128 stands for zero in the data rows.
Some points, one per row:
[176 154 125 141 174 100  66  85 173  68  62  64 171  67  62  64 174  86  63  71 176 156]
[132  99  66  66 138 134  74  66 137 138 125  76 138 137 152  86 138 137 115  70 137 115]
[174 176 150 146 176 171 167 148 164 159 166 169 158 158 160 176 158 159 158 152 153 156]
[109 108 105 105 113 105 106 105 112 107 106 106 110 106 106 106 108 109 107 116 109 110]
[104 128 127 104 118 132 131 120 124 131 132 127 116 131 133 124  98 127 129 112  94  97]
[ 96  99 108 137  96 116 114 113 105 116  78  74 110 103  73  73 111  99  73  73 101 110]
[161 160 152 154 163 159 152 152 161 161 152 152 160 150 146 145 161 129 121 121 161 126]
[ 99 100 107 135  99 101 112 138 102 112 107 122 138 151 114 130 173 175 140 134 176 177]
[128 128 134 150 129 127 133 151 130 129 142 151 142 142 144 150 146 145 146 149 148 145]
[119 119 117 116 117 112 104 108 118 105 109 102 120 113 117 103 113 108 116 102 108 103]
[136 138 130  65 126 138 112  52  81 102  60  50  72  71  55  52  72 118 143  54  72 178]
[106 106 115  80 108 108 133  79 118 144 108  80 123 104  95  90 128  99  95  95 117  95]
[162 116 115 115 160 115 115 118 121 108 117 142 121 105 119 155 143 113 142 154 155 152]
[112 111 111 110 115 111 106 100 149 136  79  76 156 152  77  77 156 149  77  75 153 123]
[ 78  69 106 140  70  68  82 134  71  69  92 135 113  88 130 134 152 157 148 138 146 158]
[132 160 161 127 148 166 156 137 173 170 156 135 177 177 156 124 172 176 135 122 107 137]
[ 91  91  93  97  90  89  93  99  91  91 118 130 122 116 157 162 170 175 162 161 144 175]
[121 123 123 122 121 128 148 150 125 142 164 164 126 150 164 164 125 147 164 163 124 132]
[ 88 119 126 125  98 113 126 125 102 102 123 126 101 101 125 122 102 102 151 104 103 108]
[133  66  26 196 127  79  31 202  71 131 143 193  74 178  78  81 201 132  70  71 226 132]
[172 141 122 115 194 142 133 115 151 142 129 115 165 138 118 114 220 128 110 114 204 113]
[128 118 118 118 109 118 118 119 112 118 118 119 157 121 117 118 172 121 118 119 174 121]
[126 104 106 136 122 105 114 126 133 111 118 117 139 119 117 117 138 129 117 117 139 138]
[ 82  82  84 115 108 109  85 130 111 111 106 139 110 111 111 140 110 110 112 139 109 111]
[111 146 127 115 124 138 114 114 133 133 117 115 132 134 116 114 121 128 122 115 111 112]
[ 87  87  87  87  87  85  76  77  86  80  76  77  92  82  78  77 152 154 107  76 168 174]
[126 126 156 157 132 134 157 157 147 143 148 151 110 105 131 146  95  94 120 143  99  95]
[135 168 169 170 138 169 170 168 136 169 169 170 135 161 168 164 139 143 153 143 138 146]
[101 130 125 118 126 132 130 144 198 173 157 161 203 200 161 162 203 201 131 148 203 199]
[106 106  94  92 107 106  91  91 107 105  93  91 107 109 103  91 118 119 118 114 121 120]
[156 179 162 133 147 161 139 132 139 137 139 136 135 139 138 139 137 138 138 139 137 138]
[116 166 180 181 128 175 180 181 145 166 149 176 145 116 104 149 145 105 102 126 149 111]
[119 118 120 130 119 119 119 142 122 119 127 148 170 137 186 130 211 218 180 117 116 131]
11 more points follow, each with its number after it:
[175 173 108 105 176 171 106 103 175 170 106 104 177 171 120 105 170 136 166 130 169 132] 0
[ 39  40  58 115  39  40  68 115  46  48 103 115 116 118 113 110 130 119 107 107  97  96] 1
[164 164 166 164 161 166 166 163 145 165 166 142 121 144 162 132 139 152 159 150 151 161] 2
[ 99  96  67  85  99  99 109 184  98  98 154 198  98 101 187 197  92 116 150 195  91 102] 3
[122 121 122 122 128 124 122 121 133 121 128 123 133 131 130 122 134 133 131 123 133 132] 4
[193 169 171 181 143 130 116 109 164 160 117 110 163 159 116 108 135 128 116 130 119 116] 5
[153 153 152 153 149 150 149 150 137 143 121 121 102 122 115 116 102 112 116 115 115 121] 6
[165 121 126 124 146 118 126 117 114 112 105  94 113 113  89  88 113 114  99  89 112 112] 7
[170 169 166 158 145 144 159 160 141 139 112 120 141 139  96  97 141 139 123 138 141 139] 8
[109 125 150 150  88 136 146 147  90 144 145 145  90 143 146 146  89 141 146 146  86 115] 9
[110 135 134 115 130 135 135 131 134 136 134 136 128 136 135 135  95 135 135 134  69 130] 10
Which two of these numbered points are nearest to each point below, ignoring the 2 directions in which the first points spread most? Their numbers follow each, nearest first.
[ 85  83 120 158  84  79 116 110  83  80  95  82  85  88 141 112  86  97 144 126  84  89] > 9 1
[136 139 146 137 135 157 151 152 120 122 114 120 116 116 113 111 117 116 115 112 116 117] > 6 7
[154 147 160 166 143 110 123 164 115 104 105 153 108 105 106 138 111 104 105 143 134 106] > 6 7
[166 164 115 108 166 167 122 108 167 167 120 109 167 165 110 107 177 158 109 108 178 124] > 0 7
[132 132 132 133 133 131 132 155 133 110 103 111 121  97  97  99 104  57  84  97  92  44] > 6 7
[126 132  47  36 125 127  59  35 125 125  51  34 127 125  48  35 126 117  38  35 117  67] > 0 7
Here are 11 other points, each followed by its number:
[ 80 100 156 143  88 102 178 177  55  65 142 191  65  63  86 191  99  63  95 191 171 101] 0
[119 120 120 120 120 120 120 120 117 119 120 117 117 115 116 117 116 108 108 114 116 108] 1
[129 165 163 142 148 165 166 160 137 164 155 144  93 158 146 127  76  93 103  92  76  77] 2
[148 152 155 153 146 151  85  84 139 139  72  73 135 134  90  87 137 134 138 140 145 140] 3
[88 89 58 41 87 89 63 41 88 88 67 46 87 91 65 78 87 99 48 75 44 44] 4
[125 124  97  98 124 121  93  97 130 143 107  78 150 152 150  85 152 152 153 116 152 150] 5
[146 119 114 146 138 145 140 147 138 154 154 149 148 173 170 152 154 186 186 154 161 186] 6
[147  74  70  71 148  76  73  71 147  91  72  75 124 117  97 105 121 120 120 120 120 121] 7
[151 151 148 145 152 152 149 141 152 151 146  94 151 150 108  82 147 147 103  82 145 146] 8
[138 151 102 101 148 135 102 102 160 131 103 103 159 147 108 106 159 158 130 119 160 160] 9
[113 112 116 118 113 114 135 139 113 119 140 140 151 162 139 140 177 171 148 133 177 178] 10
Which two of these numbered points are nearest to each point below, ignoring the 2 directions in which the first points spread most? Their numbers follow each, nearest first.
[169 173 172 172 167 173 173 173 143 167 173 173 138 163 172 161 104 167 173 116 100 160] > 6 1
[ 87 104 109  86 129 132 105  86 173 168 131  86 171 145 145  93 164 143 143 109 165 143] > 5 9
[143 144 143 141 143 151 152 131 148 159 160 149 151 160 161 158 152 161 161 157 139 159] > 6 10
[221 213 158 158 221 211 157 157 217 209 160 151 156 153 129  96 123 138 105  91 121 137] > 8 9
[122 123 123 123 124 123 123 123 121 124 124 126 116 123 136 133 116 114 120 132 128 120] > 1 10
[114 146 150 135 138 151 153 151 162 166 152 149 178 178 153 145 179 178 150 114 171 171] > 10 9
